In the data rows, zero lies at 7.5, halfway between 7 and 8.
Some points, one per row:
4;2;2;1;1;4;8;9;10;9;10;7;2;5;8;6;13;13;5;7;9;10;9;10
8;9;10;9;7;9;8;8;6;7;6;8;8;6;7;7;6;7;8;8;8;8;8;7
7;8;9;8;7;9;7;7;7;7;8;8;6;6;9;9;8;8;7;9;7;7;7;8
4;1;2;0;0;2;9;12;10;9;9;8;3;2;7;4;13;15;5;4;10;12;12;11
8;11;13;11;10;12;6;7;5;5;6;8;7;6;10;11;5;5;8;11;6;6;6;7
9;9;9;9;9;8;8;8;7;7;6;8;9;7;7;8;6;7;8;7;7;8;9;7
5;3;3;2;1;4;8;10;10;9;9;7;3;5;7;5;12;12;6;6;9;10;9;9
7;5;5;6;6;6;8;8;9;8;8;8;8;8;7;7;9;9;7;6;8;8;8;8
5;6;7;4;4;8;5;8;7;7;9;7;2;5;10;8;10;10;6;10;7;8;6;9
9;9;7;10;10;7;9;7;8;8;7;7;11;10;6;7;5;5;8;6;8;7;8;6
7;8;3;6;10;5;8;6;10;10;9;5;9;15;5;5;8;5;8;6;8;6;5;6
5;7;6;4;7;8;4;6;8;7;11;6;1;9;11;9;11;9;6;12;5;7;4;8
10;13;15;14;13;14;6;6;4;4;5;9;9;6;10;11;2;3;9;12;5;5;6;7
7;6;6;6;5;6;8;8;9;8;7;7;8;7;7;6;9;9;7;6;8;8;8;8
5;6;7;4;4;8;5;7;7;7;9;7;1;5;11;8;11;10;6;11;6;8;6;10
7;7;7;7;6;7;8;8;8;7;8;8;7;6;8;7;8;8;7;7;8;8;8;8
9;13;15;13;13;13;5;6;3;4;6;9;8;5;10;12;3;4;9;12;5;5;7;7
8;8;7;9;9;7;9;8;8;8;6;8;11;8;6;7;6;6;8;6;8;7;8;7
5;3;3;1;2;4;7;9;9;9;9;7;3;5;8;5;12;13;6;6;9;10;9;9
10;15;15;15;15;15;2;1;2;3;7;8;7;11;12;15;1;0;10;15;1;1;0;5
7;6;7;6;5;7;8;8;8;8;7;7;6;6;8;6;8;9;7;7;8;8;8;8
8;8;9;8;8;8;7;8;7;7;7;8;8;6;8;8;7;7;8;8;7;8;8;8
12;15;15;15;15;15;7;6;3;4;2;10;15;8;7;11;0;0;11;10;5;4;7;4
8;8;4;7;9;5;8;7;9;10;8;5;10;14;5;5;7;6;8;6;8;7;5;6
8;7;6;7;7;6;9;8;8;9;6;7;9;9;6;5;7;8;8;5;9;8;8;7
6;5;5;5;5;5;8;8;9;8;9;8;7;7;7;6;10;9;7;6;9;9;9;9
6;7;7;5;6;8;6;6;8;8;9;7;3;8;9;8;10;8;7;10;6;7;5;8
9;9;9;11;10;8;9;8;7;7;5;8;11;8;6;7;5;6;9;6;8;7;9;7
7;6;6;6;6;6;8;8;8;8;8;8;7;7;7;7;8;9;7;6;9;8;8;8
7;5;5;5;4;5;9;9;9;9;7;7;7;7;6;5;9;9;7;5;9;9;9;8
8;7;7;8;7;7;8;9;7;8;6;8;8;7;7;7;7;8;8;6;8;8;9;7
10;14;15;15;15;14;7;5;4;4;6;10;12;7;9;12;1;2;9;11;5;4;7;6
5;5;6;3;4;7;6;8;8;7;10;7;2;5;10;9;11;11;6;10;7;9;7;10
7;7;8;7;7;7;8;8;7;8;7;8;7;6;8;7;8;9;7;7;8;8;8;8
5;6;8;4;4;9;5;7;7;7;9;7;1;5;11;9;10;10;6;11;6;8;6;9
7;7;9;8;7;9;7;7;7;7;8;8;6;6;9;9;7;8;7;9;7;8;8;8
4;1;1;0;0;3;8;11;10;9;10;7;1;3;8;5;14;15;5;6;9;11;10;10
6;5;5;5;4;6;8;9;8;8;8;7;5;6;8;7;10;10;7;7;8;9;8;8
5;2;2;0;0;3;8;10;10;9;10;7;4;4;7;5;13;13;5;5;9;11;10;10
7;6;5;6;6;6;8;8;8;8;8;7;7;7;7;7;9;9;7;6;8;8;8;8
9;12;15;12;11;13;5;7;4;5;5;8;7;6;10;11;4;5;9;12;5;6;6;6
6;6;7;5;5;8;7;8;8;7;8;8;4;5;9;8;10;9;7;9;7;8;7;8
11;14;15;15;15;14;6;6;4;4;5;10;11;7;9;12;1;2;9;12;5;5;6;6
7;8;4;5;9;6;7;6;9;9;10;5;6;12;7;7;9;7;7;8;7;7;4;7
8;8;8;8;8;7;8;8;8;7;7;8;9;7;7;7;7;7;8;6;8;8;9;7
11;15;15;15;15;14;7;5;3;4;4;10;14;8;8;12;0;1;10;11;5;4;7;6
9;10;12;11;10;10;7;7;6;6;7;9;8;6;9;10;5;6;8;10;6;6;7;7
7;7;8;7;6;8;7;8;7;8;7;8;7;6;8;8;8;8;8;7;7;8;8;8
8;8;7;8;8;7;8;8;8;8;7;8;10;8;6;7;7;7;8;6;8;8;9;7
7;5;6;5;5;6;8;9;8;9;7;7;6;7;7;6;9;10;7;6;8;9;8;8
8;10;11;10;10;10;6;7;6;5;7;9;8;6;9;10;6;6;8;10;6;7;7;8
7;5;5;5;5;5;8;9;9;9;8;7;7;7;7;6;9;10;7;6;9;9;9;8
11;14;15;15;15;13;7;5;5;5;5;9;12;8;8;11;2;2;9;11;5;4;6;6
8;9;10;9;9;9;7;7;6;6;7;9;8;6;8;9;7;7;8;8;7;7;8;8
5;5;6;4;3;8;6;8;8;8;9;7;1;5;10;8;11;11;6;10;7;8;6;9
9;9;9;11;10;7;8;8;7;8;5;8;12;9;6;7;5;5;9;6;8;7;9;6
7;7;4;6;8;6;7;6;9;10;9;5;7;13;6;5;8;7;7;7;8;7;4;7
9;13;15;14;13;14;5;5;4;4;6;9;8;6;10;12;3;4;9;12;5;5;6;7
12;15;15;15;15;14;7;5;3;4;4;10;14;8;8;12;0;0;10;10;5;4;7;5
9;9;8;10;9;7;9;8;7;8;6;8;11;8;6;7;5;6;8;5;8;7;9;7
6;7;9;7;6;9;6;7;7;7;8;7;4;6;10;9;8;9;7;10;7;8;6;8
10;10;12;12;11;10;8;8;6;6;5;9;11;6;7;9;4;5;9;8;7;7;9;7
8;7;7;8;7;7;8;8;8;8;7;8;8;7;7;7;7;8;8;6;8;8;9;7
11;14;15;15;14;15;6;6;3;4;3;9;10;6;9;12;1;2;10;12;5;5;7;6
8;8;9;9;8;8;8;8;7;7;6;8;9;6;7;8;6;7;8;7;8;7;9;7
9;8;6;9;10;6;9;7;8;9;7;7;12;11;5;6;6;5;8;5;8;7;8;6
9;8;7;10;9;6;10;8;8;8;7;8;12;9;5;7;5;6;8;5;9;7;9;7
8;7;7;7;7;7;8;8;8;8;7;7;8;8;7;7;7;8;8;6;8;8;8;7
6;7;6;6;6;8;6;6;8;8;9;6;4;8;9;8;9;8;7;10;7;7;5;8
6;4;4;3;2;4;8;10;9;9;8;7;5;6;7;6;11;12;7;5;9;10;9;9
5;2;2;1;2;3;8;9;10;9;10;8;4;5;7;6;12;12;6;5;9;10;10;10
11;14;14;15;15;12;7;5;5;6;5;8;13;12;7;10;1;0;10;9;6;4;5;5
9;11;13;12;11;11;7;7;5;6;6;9;10;6;8;9;5;5;9;9;6;6;8;7
8;9;5;8;11;6;8;6;8;9;8;6;10;14;6;6;7;5;9;6;7;6;6;6
9;8;8;9;9;7;8;8;7;7;6;8;10;8;7;7;6;6;8;6;8;7;8;7
11;14;11;15;15;11;7;4;6;7;7;7;13;15;6;9;2;0;10;9;6;3;4;4
5;2;2;1;0;3;8;10;10;9;9;7;3;5;8;5;13;13;5;5;9;11;10;10
8;7;6;7;8;6;8;8;8;8;8;8;9;8;7;7;8;8;8;6;8;8;9;7
8;9;10;9;9;9;7;7;7;7;7;8;8;7;8;8;6;7;8;8;7;7;8;7
8;7;6;7;7;6;9;8;8;8;7;8;9;8;6;6;8;8;7;5;9;8;9;7
9;12;7;11;15;9;6;2;8;8;9;5;11;15;7;9;5;1;9;10;5;3;1;4
3;0;1;0;0;4;6;9;10;8;12;7;0;3;10;6;15;15;4;8;8;11;8;11
8;8;9;9;8;9;8;7;7;7;7;8;8;6;8;8;7;7;7;8;7;7;8;8
5;6;7;5;5;9;5;7;7;6;10;8;2;5;11;9;10;10;6;11;6;8;6;10
9;8;7;9;9;6;9;8;8;9;6;7;12;10;5;6;6;6;8;5;9;7;9;6
7;6;7;6;6;8;7;8;7;7;9;8;5;6;9;8;9;9;7;8;7;8;8;9
7;6;5;6;6;6;8;9;8;8;8;7;7;7;7;6;9;9;7;6;9;8;8;8
8;10;13;11;10;11;6;7;5;6;6;9;8;6;9;10;5;5;8;10;6;6;7;7
5;1;2;0;0;3;8;11;10;10;9;7;2;4;7;4;13;14;6;4;10;11;10;10
4;5;6;3;3;8;5;7;8;7;11;7;0;5;11;9;12;11;6;11;7;8;6;10
5;1;2;0;0;2;9;12;10;9;9;8;4;2;7;4;14;15;5;3;10;12;12;10
2;1;2;0;0;5;6;9;10;8;12;7;0;3;11;7;15;15;4;9;8;10;7;11
7;6;0;4;10;2;9;6;12;12;10;3;11;15;3;3;9;5;7;3;9;6;4;5
9;12;14;13;11;13;6;7;5;5;5;9;8;5;9;11;4;5;9;11;6;6;7;7
8;6;6;7;6;6;8;9;8;8;7;7;8;7;6;6;8;8;8;6;8;8;9;8
6;4;3;4;4;3;9;9;10;9;9;7;8;7;6;5;10;10;6;4;10;9;10;8
5;7;6;5;8;8;4;6;7;7;10;7;2;8;10;9;10;8;7;11;5;7;4;9
9;9;7;9;10;7;9;7;8;8;7;7;12;11;5;7;6;5;8;5;8;7;8;6
10;14;15;15;14;15;6;6;3;3;5;10;10;4;10;13;2;3;9;12;5;5;7;7
8;10;11;10;9;10;7;7;6;6;6;9;7;6;9;9;6;6;8;10;6;7;7;7
8;9;10;9;8;10;7;7;6;7;7;8;7;6;9;9;6;7;8;9;7;7;7;7
7;6;6;6;5;6;8;9;8;8;6;7;7;7;7;6;8;9;7;6;8;8;8;7
7;7;6;7;7;6;9;8;8;8;8;8;8;8;6;6;8;8;7;6;8;8;9;8
9;12;7;11;15;9;7;2;9;9;9;5;11;15;6;8;5;1;9;10;6;3;1;4
9;9;9;10;9;8;9;8;7;7;5;8;11;8;6;7;5;6;8;6;8;7;9;7
5;2;2;2;2;2;9;10;10;9;9;7;6;6;6;5;12;12;6;4;10;10;10;9
7;6;6;7;7;7;8;8;8;8;8;8;7;7;7;7;8;9;7;6;8;8;9;8
Then 40 other points, each followed by its number:
7;6;5;6;6;6;9;8;9;8;8;7;8;8;7;7;8;9;7;6;9;8;8;8 0
9;11;14;13;11;13;6;6;5;5;7;9;8;6;10;11;4;5;8;11;6;6;6;7 1
9;9;8;10;9;7;9;8;7;8;6;7;12;9;5;7;5;6;8;5;9;7;8;6 2
7;6;6;6;6;6;9;8;9;9;8;8;8;7;6;6;8;8;7;6;9;8;9;8 3
5;1;2;0;0;2;9;11;10;9;10;8;4;3;7;4;13;14;5;4;10;11;11;10 4
8;10;12;11;10;11;6;7;5;5;7;9;8;6;9;11;5;5;8;10;6;6;7;7 5
10;14;15;15;14;14;6;5;4;5;5;9;10;7;9;12;2;2;9;11;5;5;6;6 6
9;12;15;12;11;13;5;6;5;5;6;9;7;5;10;11;4;5;8;13;5;6;6;7 7
9;9;8;10;11;7;9;7;7;8;7;8;12;10;5;7;5;5;9;6;8;7;8;6 8
5;5;5;3;4;7;6;8;8;7;10;7;2;5;10;8;12;11;6;9;7;9;7;10 9
6;6;7;4;4;8;6;8;8;8;8;7;2;5;10;7;10;10;6;10;7;8;6;8 10
10;13;15;15;14;14;6;5;4;5;5;9;10;7;10;12;2;3;9;12;5;5;6;6 11
4;0;1;0;0;3;8;11;10;9;10;7;1;2;8;4;14;15;5;5;10;12;10;11 12
6;7;6;5;7;8;6;6;8;8;9;7;4;8;9;8;9;8;7;10;6;7;5;8 13
12;15;15;15;15;15;7;5;3;4;3;10;15;8;7;12;0;0;11;10;5;4;7;4 14
9;10;12;11;10;10;8;7;6;6;6;9;10;6;8;9;4;5;8;8;7;7;8;7 15
5;2;1;1;0;2;9;10;10;10;9;7;4;5;7;4;12;13;6;4;10;11;10;9 16
7;6;7;6;5;6;8;8;8;8;8;7;6;7;7;7;9;9;7;7;8;8;8;8 17
7;7;6;7;7;6;8;8;8;8;8;8;8;7;7;7;8;8;7;6;8;8;9;8 18
7;6;5;6;6;6;8;9;8;8;8;7;8;7;6;6;8;9;7;6;9;8;8;8 19
8;8;8;9;8;7;9;8;7;8;6;8;10;8;6;7;6;7;8;6;8;8;9;7 20
8;8;3;7;10;5;8;6;9;10;8;5;10;15;5;5;7;5;9;5;8;6;5;5 21
7;7;8;6;6;8;6;8;6;7;8;8;4;6;9;9;8;9;7;9;7;8;7;9 22
5;3;3;2;2;4;7;9;9;8;10;7;3;5;8;6;12;12;6;6;8;10;9;10 23
4;1;1;0;0;3;7;10;10;9;10;7;1;3;9;5;14;15;5;6;9;11;10;10 24
9;12;15;13;12;13;6;6;5;5;6;8;8;6;10;11;4;4;9;12;5;5;6;7 25
6;6;6;5;5;7;6;8;7;7;10;7;3;6;10;8;10;10;6;9;7;8;7;9 26
8;7;8;7;7;7;8;9;7;8;6;7;8;7;7;6;7;8;8;6;8;8;8;7 27
7;6;0;4;10;2;9;5;12;11;11;4;10;15;4;4;9;6;7;4;9;6;4;6 28
6;3;2;3;2;3;9;9;10;9;9;8;6;6;6;5;11;12;6;4;10;10;10;9 29
9;8;7;9;10;6;9;7;8;8;7;8;12;10;5;6;6;6;8;5;8;7;9;6 30
10;13;8;12;15;10;7;3;8;8;8;6;13;15;6;9;4;0;9;9;6;3;3;4 31
9;11;13;12;11;12;6;7;5;5;6;9;8;6;9;10;5;5;8;11;6;6;7;7 32
3;1;1;0;0;3;7;10;10;9;10;7;0;3;10;6;15;15;5;7;8;11;9;10 33
9;9;8;10;10;7;8;7;7;8;6;8;11;10;6;7;5;5;8;6;8;7;8;6 34
8;7;7;8;7;7;8;8;8;8;7;8;9;7;7;7;7;8;8;6;8;8;9;7 35
9;9;7;10;10;6;9;7;8;8;6;8;13;10;5;7;5;5;8;5;8;7;9;6 36
8;10;13;11;10;11;6;6;5;5;7;9;7;6;9;11;5;6;8;11;6;6;7;8 37
6;5;5;4;3;5;8;9;9;9;7;7;6;6;7;5;10;11;7;6;9;9;9;8 38
8;7;7;8;7;6;8;9;7;8;6;7;9;7;7;6;7;8;8;6;8;8;8;7 39
Which two of these numbered points are nearest to each point below, ignoring the 2 directions in which the first points spread most? Their numbers follow each, nearest first.
10;13;15;15;13;15;5;6;3;4;4;9;8;5;10;12;2;4;9;12;5;6;7;7 > 12 20
11;14;14;15;15;12;7;5;5;6;4;8;13;10;7;10;1;1;10;10;6;4;6;5 > 7 17
8;7;7;7;7;7;8;8;8;8;7;8;9;7;7;7;7;8;8;6;8;8;9;8 > 35 29
7;5;4;5;5;5;8;9;9;9;7;7;7;8;6;5;9;9;7;5;9;9;9;8 > 34 32
9;8;7;9;9;6;9;8;8;8;7;8;12;10;5;6;6;6;8;5;8;7;9;6 > 30 36
6;5;5;4;4;5;7;9;8;8;9;7;5;6;8;6;10;10;7;7;8;9;8;9 > 23 22
9;8;8;10;10;7;9;8;8;8;6;8;12;8;6;7;6;6;8;6;8;7;9;6 > 35 36
8;8;8;9;8;7;9;8;7;8;6;8;10;8;6;7;6;7;8;6;8;8;9;7 > 20 35
8;8;8;8;9;7;8;7;8;7;8;9;9;7;7;8;7;7;7;7;8;7;9;7 > 30 18
9;11;14;12;10;13;6;7;4;5;5;8;7;6;10;10;4;5;9;11;6;6;6;7 > 27 38
9;9;8;10;9;7;9;8;8;8;6;7;12;9;5;6;5;6;8;5;8;7;8;6 > 2 35
5;6;7;4;4;8;5;8;8;7;9;7;2;5;10;8;10;10;6;10;7;8;6;9 > 10 9
9;8;7;8;9;6;9;8;8;8;6;7;11;8;6;7;6;6;8;6;8;7;8;7 > 36 19
9;8;8;10;9;7;9;8;7;8;6;7;12;9;5;6;5;6;8;5;9;7;9;6 > 2 20
9;8;8;9;7;7;9;9;8;9;5;7;11;8;5;6;6;7;8;5;9;8;8;6 > 2 27
6;6;6;5;5;6;7;8;8;7;9;8;5;6;9;8;10;10;7;8;7;8;8;9 > 23 33
7;5;4;5;5;5;8;9;8;9;8;7;7;7;7;6;10;10;7;5;8;9;9;8 > 24 34
7;4;3;4;4;3;9;9;9;9;8;8;7;7;6;5;10;11;7;4;9;9;10;8 > 29 35
7;5;5;5;5;5;8;9;8;9;7;7;6;7;7;6;9;10;7;6;8;9;9;8 > 34 27
9;11;14;13;11;13;6;6;4;4;6;9;8;5;10;12;4;5;8;11;6;6;7;7 > 2 35
6;5;6;5;5;7;7;8;8;8;9;7;5;6;8;7;10;10;6;8;8;9;8;8 > 11 6
7;6;0;4;10;2;9;5;12;12;10;4;11;15;3;3;9;6;7;3;9;6;4;5 > 28 31
9;10;11;12;9;10;8;8;6;7;5;8;11;6;7;8;4;5;9;7;8;7;8;6 > 2 15
6;5;5;5;5;5;8;8;9;8;9;8;7;7;7;7;10;9;6;6;8;8;8;8 > 5 18
5;2;2;1;0;3;9;10;10;10;9;7;4;5;7;4;13;13;6;4;10;11;10;9 > 16 35
9;8;7;9;10;6;9;8;7;8;6;8;12;9;6;7;6;6;8;5;8;7;9;7 > 36 18
6;3;2;2;2;3;9;10;10;9;9;7;6;6;6;4;11;12;6;4;10;10;10;9 > 29 35
7;5;4;4;4;5;9;9;9;9;8;7;7;7;6;5;10;10;7;5;9;9;9;8 > 16 38
6;3;2;3;3;3;10;10;10;9;9;7;7;7;6;4;11;12;6;3;10;10;10;9 > 29 35
13;15;15;15;15;15;8;6;2;3;2;10;15;7;7;12;0;0;11;10;6;4;7;5 > 14 4
11;15;15;15;15;13;8;5;5;5;5;9;14;10;7;10;0;0;10;9;6;4;6;5 > 3 17
7;5;4;5;4;4;9;9;10;9;8;7;8;7;6;5;10;10;7;5;9;9;9;8 > 35 32
12;15;15;15;15;14;7;6;3;4;3;9;15;8;7;11;0;0;11;10;5;4;7;5 > 14 4
6;5;6;5;5;6;8;8;8;8;8;7;6;6;8;7;10;10;7;7;8;9;8;8 > 11 17
6;5;5;4;4;6;8;8;9;8;9;7;6;6;8;7;10;10;6;7;8;9;8;9 > 0 23
7;4;4;4;4;5;8;9;9;9;8;7;7;7;7;6;10;10;7;5;9;9;10;8 > 35 24
8;9;5;8;10;6;8;6;9;9;8;6;10;13;5;6;6;5;8;6;8;6;5;6 > 13 21
9;13;15;15;12;15;5;6;3;4;5;9;8;5;10;12;3;4;9;12;5;5;6;7 > 2 6
5;6;5;4;6;8;5;6;9;8;11;6;2;9;10;8;11;9;6;11;6;7;4;9 > 31 28
7;6;6;7;7;6;8;8;8;8;8;7;8;8;7;7;8;8;7;6;8;8;8;7 > 5 34
10;13;15;15;14;13;6;5;4;5;6;9;11;8;9;11;2;2;9;11;5;5;6;6 > 1 11
2;0;1;0;0;4;6;10;10;9;11;6;0;2;10;5;15;15;4;8;9;11;8;11 > 33 11
8;10;12;11;11;11;7;6;6;5;7;9;8;6;9;11;5;5;8;10;6;6;7;7 > 5 18
5;7;6;5;7;8;5;5;8;7;11;7;3;8;10;9;11;8;6;12;6;7;4;9 > 31 28
10;14;15;15;14;15;6;6;3;4;5;9;9;6;10;12;2;3;9;12;5;5;6;6 > 6 32
6;7;8;5;7;8;5;7;7;6;9;8;3;5;11;10;10;9;7;11;6;8;7;9 > 9 26
7;4;4;5;4;4;9;9;9;9;8;7;8;7;6;5;10;10;7;5;9;9;10;8 > 35 20
5;3;3;2;2;4;7;9;10;9;9;7;3;5;8;6;12;12;6;7;8;10;8;9 > 33 23
7;7;7;6;7;8;7;7;8;8;8;6;5;9;8;7;8;8;7;8;7;8;6;7 > 10 9
10;14;15;15;13;15;6;6;3;4;4;9;9;6;10;12;1;3;10;12;5;5;6;6 > 16 39
6;3;2;3;3;3;9;9;10;9;9;8;7;6;7;5;11;12;6;4;9;10;10;9 > 36 29
11;14;15;15;15;13;7;6;4;6;4;8;13;10;7;10;0;1;10;9;6;5;6;4 > 27 34
11;15;15;15;15;13;7;5;4;5;4;9;14;10;7;10;0;0;10;10;5;4;6;5 > 34 38
7;5;4;5;5;5;8;9;9;9;8;7;7;7;6;5;9;9;7;5;9;8;8;8 > 19 24
4;3;3;1;1;5;7;9;9;9;9;7;2;5;8;5;13;13;6;7;8;10;8;9 > 10 17
5;2;2;1;1;4;8;9;10;9;10;7;3;5;8;6;13;13;5;6;9;10;9;10 > 0 23
9;9;7;9;10;7;8;7;8;8;7;6;10;11;6;7;6;5;8;7;8;6;6;6 > 26 9
5;6;7;4;5;8;6;7;8;7;9;7;2;5;10;8;11;10;6;10;7;8;6;9 > 9 10
10;13;10;13;15;10;7;3;7;8;7;6;13;15;6;9;3;0;9;9;6;3;3;4 > 31 13
5;3;3;2;2;5;7;9;9;8;10;7;2;5;9;6;12;12;5;7;8;9;8;9 > 26 23
7;6;6;6;5;6;8;8;8;8;8;7;6;7;7;7;9;9;7;7;8;8;8;8 > 17 23
6;7;8;5;6;9;5;7;7;7;9;7;2;5;11;9;10;10;6;11;6;8;6;9 > 9 26
8;7;6;7;7;6;8;8;8;8;7;7;8;7;7;7;8;9;8;6;8;8;9;7 > 24 35
7;6;6;6;6;6;8;8;8;8;7;8;7;7;7;6;8;9;7;6;8;8;8;8 > 34 16
9;12;15;13;11;14;6;6;4;5;6;9;8;5;10;11;3;4;8;12;6;6;6;7 > 1 3
8;8;4;8;10;6;9;6;10;10;8;6;10;14;5;6;7;5;8;6;8;6;5;6 > 13 21
7;6;5;5;5;6;8;9;8;8;8;7;6;7;7;6;9;10;7;6;9;9;8;8 > 19 22
7;8;10;9;8;9;7;7;7;6;7;8;7;6;9;9;7;7;8;9;7;7;7;8 > 25 37
9;12;15;13;12;14;6;6;4;5;5;9;8;5;10;11;3;4;9;12;5;5;6;7 > 3 25
5;1;2;0;0;2;8;11;10;10;9;7;2;4;7;4;13;14;6;4;10;11;10;10 > 27 16
5;4;5;4;4;5;8;8;9;8;9;8;4;6;8;7;11;11;6;7;8;9;8;9 > 37 8
9;12;8;11;15;10;6;3;8;9;8;4;10;15;7;8;4;1;9;10;5;3;0;4 > 28 31
8;7;7;8;8;7;9;8;8;8;7;8;9;8;6;7;7;7;8;6;8;8;8;7 > 8 6
5;4;5;3;3;6;7;9;8;8;9;7;3;6;9;7;11;11;6;7;8;9;8;9 > 22 17
7;5;5;5;5;5;8;9;9;9;7;7;7;8;7;5;9;9;7;5;9;9;8;7 > 34 27
9;9;9;11;10;8;9;8;7;8;5;8;12;9;5;7;4;5;9;6;8;7;8;6 > 20 2
6;3;2;2;2;3;9;9;9;9;9;8;6;6;7;5;11;12;6;4;9;10;11;9 > 29 36
12;15;15;15;15;15;7;6;2;3;2;11;14;5;9;13;0;0;10;11;5;4;8;5 > 14 4
6;5;5;4;5;6;7;9;8;8;9;7;5;6;8;7;10;10;7;7;8;9;8;9 > 23 22
7;5;4;5;4;5;9;9;9;9;7;7;7;7;7;6;9;10;7;5;9;9;9;8 > 16 35
7;6;6;7;6;6;9;8;8;8;8;7;8;7;7;6;8;9;7;6;9;8;8;8 > 1 19
7;7;8;8;7;7;7;8;7;7;7;8;7;7;7;8;7;8;8;7;8;8;8;8 > 34 37
9;9;8;10;10;7;9;8;8;8;5;7;12;10;5;6;5;5;9;6;8;7;8;6 > 38 32
7;6;6;7;7;6;8;8;9;7;9;8;8;7;7;7;9;8;7;7;8;8;8;8 > 5 30
6;4;4;4;4;5;8;9;9;8;8;7;6;6;7;6;10;11;6;5;9;9;9;9 > 19 18
7;7;1;5;9;3;8;6;10;11;9;4;9;15;4;4;8;6;8;5;8;7;4;5 > 21 31
9;8;5;7;9;6;8;7;9;10;7;6;10;12;5;5;7;6;8;5;8;7;7;6 > 10 9
9;11;13;12;11;12;7;6;5;5;6;9;8;6;9;10;5;5;8;11;6;6;7;7 > 32 6
12;15;15;15;15;15;7;5;3;5;3;9;15;10;7;12;0;0;11;10;5;4;7;4 > 14 35
8;8;9;9;9;8;7;7;7;6;8;9;9;7;8;9;7;7;7;8;7;7;8;8 > 30 18
4;0;1;0;0;3;8;11;10;9;9;7;1;3;8;5;14;15;5;5;9;12;10;11 > 12 35
5;4;4;2;2;6;7;9;9;8;9;7;2;5;9;7;12;12;6;8;8;10;8;9 > 22 17
10;14;15;15;14;15;6;6;3;4;5;10;10;5;10;12;2;3;9;12;5;5;7;7 > 12 18
6;5;5;4;4;5;8;9;9;8;9;7;6;6;7;6;10;10;6;6;9;9;9;9 > 5 18
6;7;8;5;5;9;6;8;7;7;8;7;3;6;10;9;9;9;7;10;7;8;7;8 > 10 22
10;13;15;15;14;14;6;6;4;4;5;9;10;6;10;12;2;3;9;12;5;5;6;6 > 11 32
9;9;11;10;10;10;7;7;6;6;7;9;8;6;8;10;6;6;8;9;7;7;7;7 > 8 5
7;6;6;6;7;6;8;8;8;8;8;8;9;7;6;7;8;8;7;6;8;8;8;8 > 5 8
10;13;15;15;13;14;5;6;3;4;5;9;9;5;10;12;3;3;9;13;5;5;6;7 > 32 19
9;10;11;12;10;9;8;8;6;6;6;9;11;7;7;8;4;5;9;7;8;7;9;7 > 15 4
8;8;7;9;9;7;8;8;7;8;7;8;10;8;7;7;7;7;8;6;8;7;9;7 > 18 24
6;7;6;6;7;8;6;6;8;7;10;7;4;8;9;8;9;8;7;10;6;7;5;8 > 13 21
9;11;13;12;11;11;6;7;5;5;6;9;9;6;9;11;5;5;8;10;5;6;8;7 > 36 30
9;9;7;10;10;7;9;7;8;7;7;8;12;10;5;7;6;5;8;5;8;7;9;7 > 18 36
4;0;2;0;0;2;9;12;10;9;9;8;3;1;7;4;14;15;5;4;11;12;12;11 > 4 15
8;8;8;8;8;7;8;8;7;8;6;8;10;8;6;7;6;7;8;6;8;8;9;7 > 20 35
12;15;15;15;15;15;6;5;2;3;3;11;14;5;9;13;0;0;10;11;5;4;8;6 > 14 4
9;12;7;10;15;9;6;3;8;9;8;4;11;15;6;8;4;1;9;9;6;3;1;4 > 28 31
6;4;4;4;3;4;9;9;9;9;8;7;6;6;7;6;10;11;7;5;9;9;9;9 > 16 35
7;5;5;5;5;6;9;8;9;8;8;7;7;7;7;6;9;9;7;6;9;8;9;8 > 0 3
8;8;5;8;10;6;9;6;9;9;8;6;11;14;5;6;7;5;8;6;8;6;5;6 > 13 21
8;9;10;9;9;9;6;7;6;6;8;9;7;6;9;10;7;7;8;9;6;7;8;8 > 18 23
6;7;6;5;7;8;6;6;8;8;10;7;3;8;9;8;10;8;7;10;7;7;5;8 > 13 21
8;12;7;11;15;10;7;2;8;8;9;5;10;15;6;8;4;1;8;10;6;3;1;5 > 28 31
5;7;5;4;6;8;5;6;9;8;10;6;2;9;10;8;11;9;6;11;6;7;3;8 > 31 21
8;8;4;7;10;5;8;6;9;10;7;5;10;15;5;5;7;5;8;5;8;7;5;5 > 21 13
7;7;3;6;9;5;9;6;10;10;9;5;10;14;5;5;8;6;7;5;8;7;6;6 > 13 21
9;8;6;9;10;6;9;7;8;9;6;7;12;11;5;6;6;5;8;5;8;7;8;6 > 34 11
8;8;8;8;7;8;7;8;6;7;7;8;7;6;8;8;7;8;8;7;7;8;8;8 > 16 35
8;10;13;11;10;11;6;7;6;5;7;9;8;6;9;10;5;5;8;11;6;6;7;7 > 5 32
5;7;6;5;6;8;6;6;8;8;10;7;3;8;10;8;10;9;7;10;6;7;5;9 > 13 21
10;13;15;14;13;14;6;6;4;4;5;9;9;6;10;12;3;3;9;12;5;5;6;7 > 32 6
7;7;8;7;6;8;7;8;7;7;8;8;5;6;8;8;9;9;7;9;7;8;7;8 > 17 32
9;8;7;9;10;6;9;7;8;8;7;7;12;10;5;7;6;6;8;5;8;7;8;7 > 37 30
6;6;7;5;4;8;6;8;8;7;9;7;3;5;10;8;10;10;7;10;7;8;6;9 > 10 9
5;3;3;1;1;5;7;9;9;9;9;7;2;5;8;6;12;13;6;7;9;10;8;9 > 22 17
9;11;13;12;11;12;7;6;5;5;7;9;8;5;9;11;5;5;8;11;6;6;7;7 > 3 8
7;7;8;7;6;7;8;8;7;8;7;8;7;7;8;7;7;8;8;7;8;8;8;8 > 16 34
6;7;6;6;7;8;7;7;8;8;9;7;6;9;8;8;8;7;7;9;7;7;5;8 > 13 9
